The rows of T fall into 4 groups, and each row is roughly a mix of its group's hidden directions.
T (156 x 10):
[[ -6 -14 -36  30  37  -1  -6 -38   9 -19]
 [  1  57 -11  25 -11  22  13  22 -10  19]
 [ -1  10 -10   5 -11  36  15   7  -1 -61]
 [ -2  19   3  27  -9  13   0  12 -19 -62]
 [  7 -19 -47  12 -15 -29   0 -27  18  29]
 [-40  45   0  -9 -30 -16 -21   9  -6 -14]
 [ 26 -28  -7 -22   0   5  19  15 -29  47]
 [-35 -22  18  29  -1 -43  14  10  -4 -26]
 [-27 -26  -4  43 -12 -29  -2   8 -27 -25]
 [ 15 -33 -16  13  13 -36  23 -31 -27  16]
 [  8 -41   3   6 -39  24  34  16 -12  14]
 [-12 -50   1 -48  14 -10   7  -6  18   0]
 [-10  -1  13   2 -20   0 -41  24 -29 -44]
 [ -3   2 -20   4  18 -22   6 -38  54  -6]
 [ 40  11  22 -26  -8 -17  -5 -24  -3  42]
 [ -9   7  43 -29 -13   3 -22  13  41  19]
 [ 12 -56 -13 -29   0  22  11  -3 -28   4]
 [ -6  -3   6  55 -40  10 -16  18   6 -17]
 [-20  20   2  32   3 -19 -11 -19  32 -44]
 [ -3  40  27  18 -17  25  18  40  -4 -12]
 [ 26 -20   2  33 -22 -32   4   2  -3  44]
 [-12  -9   7  44 -12   5  37 -31  31   2]
 [ 21  -8 -37 -19  20   4   7 -30  30  35]
 [-23  17   0 -45   0 -22 -47 -12  -2  -1]
 [  0 -39 -28  29 -38  10   7 -26 -14  -2]
 [ -2  -1 -25   1   3  20  28 -16  15  58]
 [ 25  -9  14 -17 -34  28  -8  14 -28  39]
 [-23  12 -25  35 -36   8  32  23 -13 -11]
 [-24  -3   4  12  -4  19   1  50 -29 -35]
 [ 16 -11   0   4  56 -30   9 -22  16 -21]
 [ 19 -15  18 -34 -14 -36   0 -15  34  27]
 [ 20  27 -11  47   3 -29  -4 -31   1  19]
 [-22  17 -20  16  26 -27  21 -34  35  -3]
 [ -3 -46 -21 -44   5   0  -6  -5 -25  22]
 [-21  19  25   0 -13 -17 -13  25  -1 -55]
 [-42  34  12  23   0   1 -12   4  42 -14]
 [-19 -30  -8  39  25 -29  14 -27 -17   9]
 [-37  27 -25  34 -24  -3 -13 -25  19  -5]
 [ 11  56  18  -3  10  23   9  -2  36  -9]
 [  3   3  -9  35  -4  -8 -31 -13  43 -36]
 [ 29 -50  -1 -30 -28   9 -23  -1  -4   6]
 [-10  14 -31 -22   1 -25  16 -25   1 -49]
 [ 17 -41 -23 -20  -1  -6 -10  -8 -50   7]
 [ 43   0  36 -22  -8   9 -22  28 -25   4]
 [  7  58  24  23  11   9   5  19  10 -21]
 [-34 -19 -27  22  12 -11   5 -15  29 -40]
 [  1 -56   6 -17 -33  12  13   8 -23 -13]
 [ 33  -4  14  42 -10   4  39 -17   3  26]
 [-11  -2 -18  12  61 -23  21  12 -16  -5]
 [ 21 -11 -23  -3 -56   7   7  19  20  24]
 [ -7 -18 -12   7  25   4  45 -15  43  19]
 [-22 -17  30  -9 -20 -12 -30  14 -33 -35]
 [ 41 -15   6 -31  33   1   8 -19  19  29]
 [ 13 -24   0 -43 -39  -9   4   8  29  23]
 [ 11 -33  10   0 -23   5  -1  23 -56  -8]
 [-29 -18 -26  15   7 -38  12 -36  -5 -26]
 [ -6 -28 -46 -15  25  -4  15 -16  -1  37]
 [ 20  39  18  40  -3 -37 -13 -10  14   8]
 [ 25 -16 -12  42  10 -20   2 -35 -12 -32]
 [ 16 -49  39 -19 -11  -4  -3  20 -25   0]
 [  2  11  -3  13  30  37  15  31 -14 -41]
 [-30 -18 -16  29 -13   6  32  -6  35 -28]
 [ 15 -36  14  27  -5 -46  17  -3 -14  26]
 [-21  27  -4   5  -1 -11  -1 -19  61 -16]
 [ 39  -2   9   3  -5  -6 -30  32 -37  27]
 [ 47  19  13   3  38  -8  11  -4  27  23]
 [ -1 -24 -31 -22  10 -27 -29 -42  -1  16]
 [  3 -30 -17  20 -26  31  31  12   1 -37]
 [-25  15 -24  20   3  -8 -31 -26  39 -26]
 [ 11   7   1   2 -48  30  -8  16 -32  31]
 [ 51 -10  25   4 -29   8  11  13 -13  31]
 [ 11  32  22 -10  30  11  32  36  19  15]
 [ 15 -56  -5 -15  -7   5  20  -7 -37  14]
 [-18 -31 -31  21   6 -27   3 -41  15 -15]
 [-13 -33   0 -12   5   2  36 -25  32  35]
 [ -5 -35   6 -22  -5  12  -3  24 -55 -10]
 [ 18  10  21 -41   1  17  -9  32 -21  36]
 [  0  32  -8  -2  10  13  20 -14  32  52]
 [ 30  -7  38 -28 -28  -5 -29  14 -22 -12]
 [-32  26 -24  10  11   4  19 -22  45  18]
 [  6   1  54 -13  -3  25  10  32  -1 -28]
 [ 24 -20   5 -14  35   0  -9   8 -48  29]
 [  0 -22   2  18  48  20  31 -14 -30  -7]
 [-21  33 -31  17 -22  30 -12 -25  -2  25]
 [ 27   0  21  14 -31  30  31  -7  28  25]
 [-26  13  39 -35 -10  10   8  38  -9 -13]
 [-20 -27  29   0  20  53  -2  -5   0  20]
 [ 14 -21 -15  42 -20   8  -9 -46  -9 -19]
 [-10 -38  -6 -18  -5  -5  -2   0 -60  -9]
 [ -7 -18  26  -4 -48 -39 -14  17 -14  -3]
 [ 20 -48  -5   1 -31 -12  -7 -19 -31  21]
 [ 26 -41  -3  13  20  -8   8   5 -45  23]
 [  8  36  43   5 -16  21 -13  18  -3 -34]
 [ 12  15  30   3 -46  14 -22  37 -15  -8]
 [ 18 -51 -27  -1  27  23   2  -9 -23  12]
 [ -9  36  22  53   1  16   9  -6  21 -15]
 [  2 -38   8  17   7 -18  -7 -34 -34  32]
 [-23 -56 -15 -24   7   9   9 -19  18 -17]
 [  7   0  31 -47  11   6 -29  21   4 -31]
 [ -3 -47 -22  28 -10 -10  12 -32   5 -28]
 [-21  14 -24 -35  31  30   4 -10  32 -14]
 [-21  38 -22  -8 -32 -29 -20 -15  28   2]
 [ 16 -13 -15 -39  -1   6 -11 -30  50   1]
 [ 22  -2  11  21 -31  18  -1  32 -43  21]
 [ 16  28  28   0   8  12  -1  -7  40  45]
 [ 12 -21  -2  -5  31 -16  -6  -5 -25 -56]
 [ 10 -10   9 -32 -40  30 -22  27  16  17]
 [-11  30  -3 -41  -7  18  -2  26  42 -11]
 [ 22   1  21 -17 -30  45  -5  21 -27  20]
 [-27 -32 -31  37  -6  -4  30  -5 -19 -13]
 [ 33 -48 -13 -14  15  -2  -5 -26 -25  20]
 [-46 -17 -25  25 -17  -6  25   0 -29 -16]
 [-31   6 -34  25  31  12 -14 -14 -26 -26]
 [ 25  -7  25 -28  -5   3 -12 -24 -13  51]
 [  7  53  43  -8  -6 -21  -8   2  -9  16]
 [ 26  29  -1 -23   2   4  18   1  10  56]
 [ 30   3  18 -45  18  14  10   1  12  41]
 [-22   3  12  38  33  29  34 -13  10 -15]
 [ 14  -9  -7   6 -51   6  19  21  41  11]
 [-32  29 -10  18  11 -22  11 -19  43 -21]
 [ 38 -14  -1  13  -8  41  29  16 -24 -22]
 [  4 -49 -15 -15  37 -19   8 -27   6 -16]
 [  4 -21  16 -23  41 -37 -15 -15  26 -14]
 [-23 -13 -23  30 -40  22 -20  -5  28 -17]
 [-17   9   7  33  42 -27  31 -16  21  -7]
 [ 33  24  43 -20  -3   3   6  36 -12  16]
 [ -7 -16 -21  51 -13 -14  -7 -15  17 -37]
 [-14  -2  33 -25 -32 -13 -32  16 -32 -16]
 [ -6  12  19   8 -44   3 -17  29 -43 -10]
 [ 22 -11  30 -46  17  10  -1  35 -18   5]
 [  2  41  18 -19   2  22   5  48 -21   2]
 [ 19  34 -18 -43  25 -34  12  -4   0  -4]
 [ 21  -1  -2 -28  -1  -1 -18  24 -58  14]
 [ 49   5  28 -33  -5   1 -22  -8   7  27]
 [ 50 -20 -13  -5  -5  43   0   4  -9  25]
 [ 24  36  34 -37   6   4 -10  12  20  22]
 [ 24  -5  19  22 -21  43  30  12  24  17]
 [ -3 -12 -17  49 -26  -6  -2 -32  -1 -32]
 [ 10  -7  18 -45  39 -18  -4  13  12  30]
 [-25  29 -11  49 -19 -12  -1 -16  22 -22]
 [  1 -23 -13   1  22 -28   7   7 -28 -53]
 [-12   1 -20 -19  39  26  22  -6  35  28]
 [ 19  -2   8  14  39 -30   8 -14 -26  41]
 [-25  34  -5  14  39 -12  -2 -30  21 -26]
 [ 26 -15  20   0 -39   5 -30  11 -41 -10]
 [ -9  23  -4  13 -38  48   1  -7   9  33]
 [ 36  27  19  -6  22 -28  16 -12 -15  37]
 [-36  -4 -42  38   3  17  16  -9  23   1]
 [ 38   3  30 -11  10  32 -10  11 -26  34]
 [  5 -20  21  18  27 -10   2 -32 -23  46]
 [-19   0   0  26 -41  16   9 -28  22 -37]
 [ 23  31  24  -3  48 -27 -19  -4   5 -11]
 [ 22  17  14 -26  50  18   5  -2 -33   7]
 [ 10 -44  13 -22  25 -32  17 -16   7  27]
 [ 27 -14  -4 -60  -2  15  -7  14 -20  14]
 [ 42   5  14 -25  14   1   4 -18  20  45]]
Each list below has one row that fits no group; the rest each fit one group, if only roughly. Name that row.
  * j_488: [ -7 -47 -24  29   9   3  -4   3 -21 -37]
  * j_226: [-27  15 -20  46 -42   7  16  -2   9  -7]
  * j_911: [ 21  -1  37 -18 -23 -30 -24  -7 -25  28]
  * j_930: [  9  23  35  -9  -3  11  -9  34 -19  45]
  * j_319: [-38  26 -38  26  -3  11  32   5  13   2]
  * j_703: [ 11  28  36 -34   0  -4  -9  31 -35   5]
  * j_513: [ 29 -24  11  25 -42   5  -6   2 -33 -24]
  * j_579: [  8 -34 -18 -31 -10 -17 -39  12 -33   4]
  * j_800: [  6  29  14  -1  20 -21 -44   8 -14 -39]
  * j_607: [ 25 -54  -6  20 -15   8  -3  13 -34   9]
  * j_108: [-33  37  -4  20 -16  28 -13 -16  25 -28]
  * j_527: [-39  33  -8  29  -1   2 -16  10  22 -36]
  * j_766: [ 20  19   8 -53 -14  20 -21  -4  30   9]
	j_930
  * j_127: [-24 -35 -23  -4   8  -7 -28 -18 -17 -42]
  * j_543: [-17 -27 -16  27  54  -3  12 -14 -16 -14]
  * j_642: [  9 -34   0  28   1   8 -12  14 -57  -9]
  * j_486: [-32 -34 -10   9  13 -26  25  -7 -17 -38]
  * j_391: [  5 -22 -12  12 -24  35  -2  13 -41  35]
  * j_825: [ 14  -7 -10  19  29 -30 -35 -26 -10 -36]
  * j_903: [ 22   0  13 -27  48   4  -3 -26 -11  34]
  * j_612: [ -8 -48 -35 -18  -7  -6  29 -12   5 -26]
  * j_339: [-32  25 -32  21   2   5  -4  -7 -14 -48]
  * j_982: [ 18  28  18  22  28 -13  28   1  39  22]
  * j_834: [ 13  -8  -8 -35  18  26  26  -6  48  14]
  * j_196: [ -3 -25 -48   0  44 -15   2 -22  -7  -7]
	j_196
  * j_705: [-19  54  26  -3   9  15 -33  15  10  -9]
  * j_661: [ 12 -37  13  -5 -46   8 -12   9 -35 -17]
  * j_214: [-27 -13  -6  43  -7 -26  22  11  20 -34]
  * j_259: [  1  41  -4   7  48  -1   8   1   9 -38]
  * j_598: [-15  21 -13  26  10  -4  29 -37  39  17]
  * j_963: [ 12 -25 -29   1 -25   2   8   0 -41  42]
  * j_215: [ 22   8  -2 -23 -43  18 -34  30 -11 -15]
  * j_519: [ 13 -26  25  12 -12   1 -22   9 -57 -11]
  * j_101: [-11  15   0  15 -24  39   3  35  27 -33]
  * j_811: [-22 -37 -30 -44  18 -20   4  11  -1   7]
	j_598
  * j_176: [ 16 -39 -13   3  36 -37  10 -29   9   5]
  * j_942: [  4 -52 -14  17  10   7   8  17 -37 -24]
  * j_876: [ -2  14  20 -26  -7  35  -6  31  37  26]
  * j_880: [  0   4   8 -44  -8  31 -41  25 -16  -7]
  * j_669: [ 29 -18 -13  -2 -17  20  -4  -2 -56  22]
  * j_14: [-10  17  30 -24 -37   5 -24  38  -6  20]
  * j_905: [-16 -31 -26  29 -22  -5  29 -33  22   0]
  * j_169: [-13  32  14  18  31   3   0 -23  49  -9]
  * j_740: [-17 -11 -10  48  18 -22  -8 -22   1 -37]
  * j_401: [ -5  64  14   1   3 -21 -25  -6   9   9]
  * j_712: [ -5 -45  11  17  21   6   1  14 -48 -14]
  * j_94: [-23  32 -18   2 -47  20  -1  -9  33   1]
  * j_465: [-11 -17 -16  36  20 -32  36 -14  18  22]
  * j_723: [ 13   5 -19   4   3   6   1 -40  40  43]
  * j_193: [  5 -41  -1  14 -12 -25 -23 -10 -48  10]
	j_94
  * j_747: [ 34  26  19  -7 -11  16 -34  23 -37   3]
  * j_509: [ 48  -2   9 -17  15 -10  25   2  -4  44]
  * j_23: [  7  22  15  20 -16   5   5 -23  60  -9]
  * j_879: [-20   7 -21  39  -3 -44   5 -29 -19  -7]
  * j_117: [-41 -28 -22 -16 -14  -8  -7  13 -12 -43]
  * j_308: [ 35 -17   4  -6  -8 -31   6 -13  -9  53]
  * j_704: [ -8  44  39  17  22   5  12  21 -28  -4]
  * j_102: [-29  11  11 -10  19 -29 -31  -7  29 -37]
  * j_43: [ 31  24  18 -20  16 -10  28  -9  21  41]
  * j_979: [-16  17 -18  23 -10  22   3  -8  60   9]
  * j_697: [-18  29  -5  33  12 -26  24 -36   6 -26]
	j_23
  * j_494: [ 16  -3  19  30 -13  18   7  52 -24 -18]
  * j_833: [  9 -42 -18  38 -10 -10  28 -15 -28   5]
  * j_676: [ -9 -37 -13  17 -54 -13   1 -18   5 -18]
  * j_37: [-27 -44 -25 -33 -11 -22 -10   4  17  15]
  * j_56: [-16  51  17  22   0  22  -9  20 -13 -31]
  * j_813: [  1 -38 -14  -5   5 -29 -13 -30 -46   0]
  * j_681: [-19  28 -24  39 -20   9  -6 -15  36 -19]
  * j_404: [  4  24  20 -33 -25  18  20  37  -9  29]
  * j_247: [-47   0 -23  21 -33   4   8  -9  22 -27]
  * j_182: [ 12  -2   0  -2 -31   4  16 -33  29  48]
	j_681
